In the rows, 128 means zero.
A state moves one step at a time under one of 6 hidden systems, and each row is a state written as 20 numbers. Each run below is a few steps of one system.
trace 1, K_283:
[[156 157 147 122 115 141 149 140 142 131 137 109 109 209 156 101 164 128
   87 128]
 [170 111 144 109 108 105  93 181 135 174 146 156 110 125  88 126 109 112
  130 155]
 [123  79 144 130 172 117 130 130 115 115 138 113  96  81 127 163 117 132
   79 129]
 [155 141 160 136 165 157 169 133 146 118 155  80 117 128 152 115 165 151
  133 116]
 [139 114 145 117 123 123 132 160 154 142 158 155 110 141 137  91 107 163
  178 145]
 [102  89 131 135 104 112 132 135 155 130 139 150  81 132 135 134 116 141
   84 147]
 [135 137 145 156 112 126 157 133 174 155 149 101 109 101 116 147 168 116
   97 138]
 [124 146 144 139 146 115 144 136 162 146 161 123 123  67 127 130 116 136
  175 135]
 [ 89 140 125 139 142 127 150 118 163 101 148 142 111 107 171 116  93 151
  134 134]]
trace 2, K_7, 9 rows:
[[154 111 150 154  86 135 135 107 120 147   4 125 138 113 129 102 178 151
  126 172]
 [122 152  89 139  76  96 151 105 113 177 134 111 146 112  42 165 127 128
  185 126]
 [ 64  82 119 136 139 128  87 111 138 106 143 144 155  57 114 165 130 102
  158  84]
 [122 135 148 135 120 149 100 104 129 108  27 127 166  88 153  96 158 124
  153 116]
 [134 161  69 131  70 137 129 103 103 136  80 136 172 139  80 123 113 130
  175 135]
 [ 82  99  80 130 110 119  87 104  94 119 129 162 168 122  90 175 117  86
  128 110]
 [129 130 145 112 145 123  62 125  94 123  68 139 173 104 124 133 147  78
  130 103]
 [169 150 103 111 137 153 104 127  78 122  87 133 187 127  99 112 115 122
  187 125]
 [123  94  81 124 137 154 107 110  70 107 136 157 188 166 107 149 135 113
  160 121]]
trace 3, K_230, 9 rows:
[[ 90 107 105 117 114 128 100 111 109 106 125 139 136 141 113 143 120 118
  125  87]
 [136 121 146 142 135 143 118 121 131 122  91 117 143 110 139 135 168 103
   94 130]
 [153 126 142 126 137 123 129 129 107 147 102 130 150 117 115 118 136 138
  178 142]
 [106 117 113 121 120 142 119 111 116 106 122 133 143 142 124 121 126 141
  161  99]
 [119 118 134 135 108 146 106 126 143 122 106 139 144 138 138 123 165 106
  111 122]
 [139 115 138 127 117 114 110 128 115 150  89 137 142 111 108 129 143 120
  143 140]
 [117 124 118 129 132 133 126 106 103 118 107 115 146 113 112 136 133 134
  157 105]
 [120 134 135 135 131 150 120 118 137 115 115 127 156 127 144 119 162 116
  144 115]
 [128 120 139 125 112 127 105 129 130 137  93 154 146 127 130 110 141 122
  153 136]]
trace 4, K_39 (9 x 20):
[[ 65 134 163 131  84  95  99 117 191 133  86 143 101  83 147 107 131 131
  141  98]
 [ 96 163 139 153 105 100 146  95 163 134  56 111 108  39 134 126 111 141
  125 138]
 [ 92 205 123 166 108 100 160  86 170 156 112 111 153  67 125 144 141 106
  163 134]
 [ 81 229 125 132 115  78 116  94 146 145 104 144 157 116 150 125 108  85
  155 117]
 [110 223 103 133 131  92 119  96 114 125  70 151 155 112 152 130  74  85
  101 155]
 [145 216  89 143 140 107 138 103  97 145 110 136 179 133 128 157 110  67
   92 172]
 [152 206 103 113 158 101 112 118  67 146 139 137 182 181 121 157 116  60
  112 136]
 [168 167  97  96 183 131  99 131  42 108 129 147 175 193 137 139  90  84
   99 136]
 [195 119  91 109 172 164 117 145  48 110 142 152 172 202 127 135 116 103
   93 167]]
trace 5, K_286:
[[127 164 131 131 173 125 148 128 134 117 169 128 131 127 161 128 107 124
  132 135]
 [116 146 153 132 132 102 138 131 150 137 134 147 108 154 170 114 128 127
  112 152]
 [146 143 125 126 101 123 137 150 156 141 134 130  98 139 124 117 109 130
   91 150]
 [151 139 123 131 146 124 145 145 131 137 169 114 111 125 117 149 115 117
   89 143]
 [149 145 161 123 167 120 146 138 127 137 156 107 111 147 151 130 145 126
  107 129]
 [147 135 149 122 145 136 146 146 141 121 143 129 105 153 163  98 121 153
  122 142]
 [134 107 128 138 129 130 154 143 148 129 159 141 100 141 141 125 117 149
  105 160]
 [143 108 148 137 126 120 152 145 150 149 160 111  92 130 120 139 145 138
   98 143]
 [158 127 158 126 151 134 152 149 144 135 156  93  97 114 129 122 135 148
  121 124]]
trace 6, K_230, 9 rows:
[[151 133 135 121 170 144 135 153 134 102 136 164 117 146 191  90  85 145
  108 174]
 [148 120 100 120  98 121 148 138 110 135 137 152  97 198 118 120  97 152
   92 165]
 [145 118 109 112 134 115 121 142  96 138 177 115 107 170  91 171 117 101
   63 114]
 [161 103 160 115 203 124 132 150  99 122 163 100 102 116 138 153 123 125
   83 127]
 [169 101 153 117 174 149 168 151 119 116 155 103  92 138 148 104 121 185
  135 141]
 [141  92 124 119 106 153 149 158 153 129 190 127  90 177 117 111 132 166
  132 123]
 [119  72 145 126 104 116 121 159 160 148 183 128  76 138 102 149 141 130
   87 116]
 [136  97 161 135 138 107 150 144 150 151 154  84  74  78 102 154 136 147
  102 123]
 [132 134 151 143 148 132 180 137 170 137 181  83  94  79 124 130 131 167
  161 119]]
trace 7, K_39:
[[119 145 105 115  96 111 121 138 142 133 143 142 101 135 107 123  79 132
  120 121]
 [104 117 127 142 153 115 129 121 138 119 145 137 123  98 144 158 121 104
   86 141]
 [152 161 165 131 155 114 144 135 138 149 133 105 121 123 146 125 150 119
  121 137]
 [135 159 119 113 137 114 136 139 124 132 153 128 122 132 121 118  85 141
  158 125]
 [105 126 111 136 142 128 135 124 136 108 158 157 129 136 155 135 104 122
  112 147]
 [143 138 142 132 128 121 132 142 145 140 136 131 112 146 143 128 138 111
   81 149]
 [150 136 133 115 143 109 129 147 117 144 153 114 108 125 106 142 105 126
  117 126]
 [126 125 131 127 172 131 140 130 121 115 170 127 128 126 144 138 114 132
  135 128]
 [139 130 144 127 143 135 137 144 145 123 152 142 118 151 157 108 127 137
  124 142]]
trace 8, K_324:
[[135 124  87 117 124 138 148 120  97  94 104 137 101 151 132 114  63 167
   98 151]
 [130 126 110 152 121 142 138 122 138 132 162 117 136 148 117 169 168  84
   58 137]
 [158 127 169 107 159  96  93 155 103 165 140 135 140 135 116 135 141 102
  150 126]
 [153 113 129 105 165 151 136 136  98  91 119 110 112 129 137 104  94 171
  140 116]
 [128 105 122 145 111 165 150 132 162 113 158 127 121 157 146 123 164 133
  101 136]
 [130 104 150 119 103  92 109 150 136 169 142 151 108 154 109 132 139 120
  127 137]
 [139 104 135 110 138 113 122 136 107 126 115 102  95  99  98 138 100 149
  116 110]
 [133 116 142 145 144 156 153 127 154 119 148  95 125  91 130 133 161 140
  134 116]
 [112 126 154 133 115 115 134 134 160 148 149 142 123 133 137 109 144 145
  180 126]]
trace 9, K_7, 9 rows:
[[153  98 120 111 165 132 143 131  79 113 123 140 130 140 131 112  92 173
  169 151]
 [131  99 121 138 134 155 151 113 106 119 156 101 136 179 122 152 181 128
  103 110]
 [145 104 157 123 104 126 103 163 158 163 150 150 127 147 116 116 167 112
  141 133]
 [153  81 150 119 141 114 133 143 108 143 113 127 102 106 110 121 116 168
  153 144]
 [137 110 135 151 141 148 170 111 127 132 142  85 127 112 116 149 175 145
  135 123]
 [107 117 147 146 102 131 137 129 175 149 148 136 131 122 131 119 171 133
  169 125]
 [107  95 137 130  95 116 128 124 145 132  95 133 100 105 116 115 122 162
  145 127]
 [121 127 119 151 102 126 149 107 142 134  96 101 120  84 103 147 144 132
  109 131]
 [ 98 156 128 150 113 110 131 110 161 145 122 131 144  81 124 140 138 110
  155 129]]
trace 10, K_283:
[[130 149 128 154 144 136 137 124 151 135 141 137 163  92 139 142 149  96
  134 154]
 [111 169 135 126 153  94 142 110 117 129 116 132 129 118 151 124  99 137
  152 136]
 [119 166 103 118 123 134 123 127 134 106 137 137 124 149 140 119  91 119
  104 116]
 [138 145 125 131 131 128 110 138 133 136 131 157 151 142 140 133 132  86
   99 154]
 [145 152 141 119 157  97 123 128  99 142 109 123 128 120 129 140 112 110
  106 142]
 [150 147 122 111 163 135 125 138 104 108 144 107 124 132 127 132 101 124
  109 113]
 [150 119 142 115 162 142 116 149 114 117 146 144 136 155 152 116 128 123
  121 134]
 [156 113 153 111 140 114 122 146 108 138 114 134 106 155 136 117 124 137
  104 146]
 [158 104 136 116 133 127 128 151 117 137 143 111 100 136 104 137 126 136
   96 126]]
trace 11, K_286:
[[119 195 128 116 152 121 145  84  80 108  86 108 161 183 165 106 133 138
  159 100]
 [ 93 134  93 126  87 146 100 130 152 109 144 202 161 183 153 100 111 113
  152 137]
 [121  85 109 125  89 103  81 142 118 146 107 182 121 127  96 155 112  89
   71 161]
 [176 138 116 116 121 132 118 124  76 140  90  78 133 136  70 159 149 100
   76 109]
 [160 146 120 108 178 167 120 128  80 104 151 107 177 162 128 128 145 114
  159  94]
 [110  81 139 115 156 137 102 124  95  98 118 181 150 179 176 105 132 140
  154 133]
 [123  61 109 130  68 143 115 127 121 123  79 161 117 160 111 118 145 149
  109 149]
 [153  72  95 133  92 156 120 138 110 139 134 111 137 113  51 161 149 126
  123 120]
 [139  90 146 118 175 142 112 124  84 120 134  91 149 103 102 155 162 125
  157  83]]
trace 12, K_324 (9 x 20):
[[127 169 126 141 151 134 155 103 117 126 126 106 156 119 139 132 140 126
  160 123]
 [114 162 116 122 123 137 115 125 137 112 134 150 154 149 149 108 114 115
  150 117]
 [118 134 110 128 121 123 113 125 125 113 104 165 135 139 149 122 102 110
   96 157]
 [148 144 114 133 135 120 135 119  99 138 108 125 140 139 121 150 131 105
   87 155]
 [154 140 124 118 160 138 122 131  91 130 143 117 157 142 115 143 137 106
  130 119]
 [142 116 137 114 162 152 112 138 107 103 133 138 143 156 152 112 131 128
  137 119]
 [145 102 131 124 120 147 126 139 121 117 117 142 122 172 143 109 139 137
  104 144]
 [149  92 124 121 110 128 121 144 112 143 133 129 117 160  98 140 142 126
   97 137]
 [143  84 144 118 141 129 115 141 104 136 138 110 117 128  98 147 146 129
  119 109]]

Which system made each of these runs?
trace 13 (2 x 20):
[[128 104 129 162 130 140 164 111 136 140 139 112 132 121 125 156 182 125
  106 151]
 [132 137 152 111 119 102 113 133 120 161 140 121 131 146 105 127 147 124
  174  97]]

K_324
trace 14 (2 x 20):
[[157 204  60 115 113 139 155 116  97 110 118 106 133 143  98 126  54 135
  108 133]
 [ 92 143  89 135 159 125 109 120 123 104 191 170 158 149 151 171 104  63
   76 133]]

K_7
trace 15 (2 x 20):
[[110  86 130 134 110 117 152 123 126 145 174 127 105 178 115 145 157 147
  130 124]
 [122 109 156 104 107 107  96 150 142 142 131 111  89 123 100 129 133 124
  109  82]]

K_324
trace 16, 2 rows:
[[162 170 112 138 125 124 158 122 112 145 120 124 138 162 130 133 131 114
   94 171]
 [143 143 124 107 130 116 120 149 113 145 182 136 124 191 117 133 119 111
  120 120]]

K_286
trace 17:
[[160 136 142 121 165 104 141 137  90 135 120 162 121 192 176 119 114 123
   81 195]
 [185 143  93 115 131 144 154 151  98 134 176 101 107 183  92 145 107 124
   67 138]]

K_39
trace 18 (2 x 20):
[[123  73 165 124 139 106 117 126 109 144 105 125 112 114 118 137 154 145
  143 122]
 [136 115 137 128 116 153 142 121 132 120 110  84 121 106 104 121 156 157
  154  93]]

K_230
trace 19 (2 x 20):
[[108 112 113 145 132 149 146 115 145  90 116 110  99 105 152 137 117 133
   55 130]
 [132 188 148 147 116 106 143 126 166 157 118 129 126 124 151 123 143 101
   99 155]]

K_7
trace 20:
[[113 124 135 155 130 128 127 129 164 150 164 151 162  97 130 145 164  98
  163 146]
 [122 136 161 108 128  81 103 132 121 149  87 130 106 101 125 117 104 135
  147 118]]

K_286
trace 21 (2 x 20):
[[132 104 140 155 155 169 159 128 160 109 142 135 143  92 163 112 153 155
  162 157]
 [ 99 137 135 132  88  98 149 115 143 150 137 144 113 182 138 113 139 150
  156 133]]

K_324
trace 22:
[[102 157 148 169  80  96 127  90 157 168  53 126 153  79 116 145 186  95
  127 142]
 [124 175  98 125 112 110 116 100  97 145  80 127 179  78  81 131 101 123
  214 117]]

K_324
trace 23 (2 x 20):
[[164 124 172 135 146 122 128 132 118 132  57 135 117 141 179 103 151 126
   70 179]
 [190 138  94 125 111 142 156 142  92 155 145 108 136 169  74 135 124 141
  135 154]]

K_324
trace 24 (2 x 20):
[[101  56 166 110  97  77  66 136 102 167  85 185 122 162 118 132 160 115
  139 134]
 [157 105  89 107  73 170 106 129 103 102  53  89 116 115  65 119 116 145
   93  91]]

K_286
trace 25 (2 x 20):
[[130 204 131 125  98  98 146 108 134 158  80  97 134  97 103 106 112 145
  193 115]
 [ 83 163  71 142 119 151 128 105 153  90 141 148 159  80 131 131  76 121
  158 117]]

K_324
trace 26 (2 x 20):
[[ 85 146 108 104 139 126  98 123 124  85 152 166 127 173 169 116  81 110
  110  98]
 [162 120 129 134 140 140 118 149 131 122 101 152 120 122 153 122 113 107
   52 185]]

K_39
trace 27:
[[107 174 179 121 150  78 124  96 101 158 111 120 164 180 156 127 190 103
  180  97]
 [140 186  91  95 114 148 104 122 103  84  67 128 136 142 133  83  57 140
  130 102]]

K_39
trace 28, 2 rows:
[[106 107 109  90 120 120  79 143 117  94 115 143  92 111 112 125  53 129
   90  88]
 [142 104 145 168 152 151 153 121 150 121 106 110 127  72 150 147 165 120
   72 168]]

K_324
trace 29 (2 x 20):
[[119 155  84 133 112 109 109 126 112 156 176 183 183 173 106 158 120  70
  144 154]
 [ 95 139 143 102 167  79  88 109  78 112  93 139 121 143 157 146  97  95
   79 105]]

K_230
trace 30, 2 rows:
[[130  98 218 100 145  76  93 154 128 165 100 144  99 134 152  93 147 151
  178 118]
 [176 105 116 123 121 169 170 134 115 114 116  64  97 102  81 116 120 194
  146 113]]

K_7
trace 31 (2 x 20):
[[156 151 170 128 134 128 177 134 146 138 106 101  94 138 161  77 139 191
  158 148]
 [126 105  98 123  81 129 139 155 157 140 180 156  89 151 100 119  86 157
  138 144]]

K_283
trace 32, 2 rows:
[[175 153 121 125 137 130 174 127  95 142 144  84 112 176 109 136 133 147
  107 138]
 [136 105 142  99 140 120  92 166 126 141 192 143 123 152 107 133 120 113
  150 100]]

K_283
trace 33 (2 x 20):
[[150 114 129 159 115 136 171 117 130 154 119 102 125 122 108 149 175 137
  110 164]
 [116 129 140 124 132 106 137 128 131 152 166 108 122 110  99 143 131 140
  182  99]]

K_283
trace 34:
[[ 96 114  86 146 117 126 142  98 114 122 137 132 145 106 100 161 112 131
  150 128]
 [ 99 132 145 131 115 113 107 114 137 144 123 120 144 114 115 145 168  99
  144  94]]

K_286
trace 35, 2 rows:
[[127  87 100 141 112 175 124 109 114  98  92 130 158 129 121 130 160 129
  121 128]
 [133 122 127 135  91 115 111 122 116 165  99 150 159 150 102 137 169 102
  143 145]]

K_7
trace 36, 2 rows:
[[131 130 106 110  68 130 117 148 157 120  87 131  68 101 102  98  59 160
   91 130]
 [130 101  88 172 127 161 157 122 151 126 181 131 152 107 110 179 161  95
   85 166]]

K_283
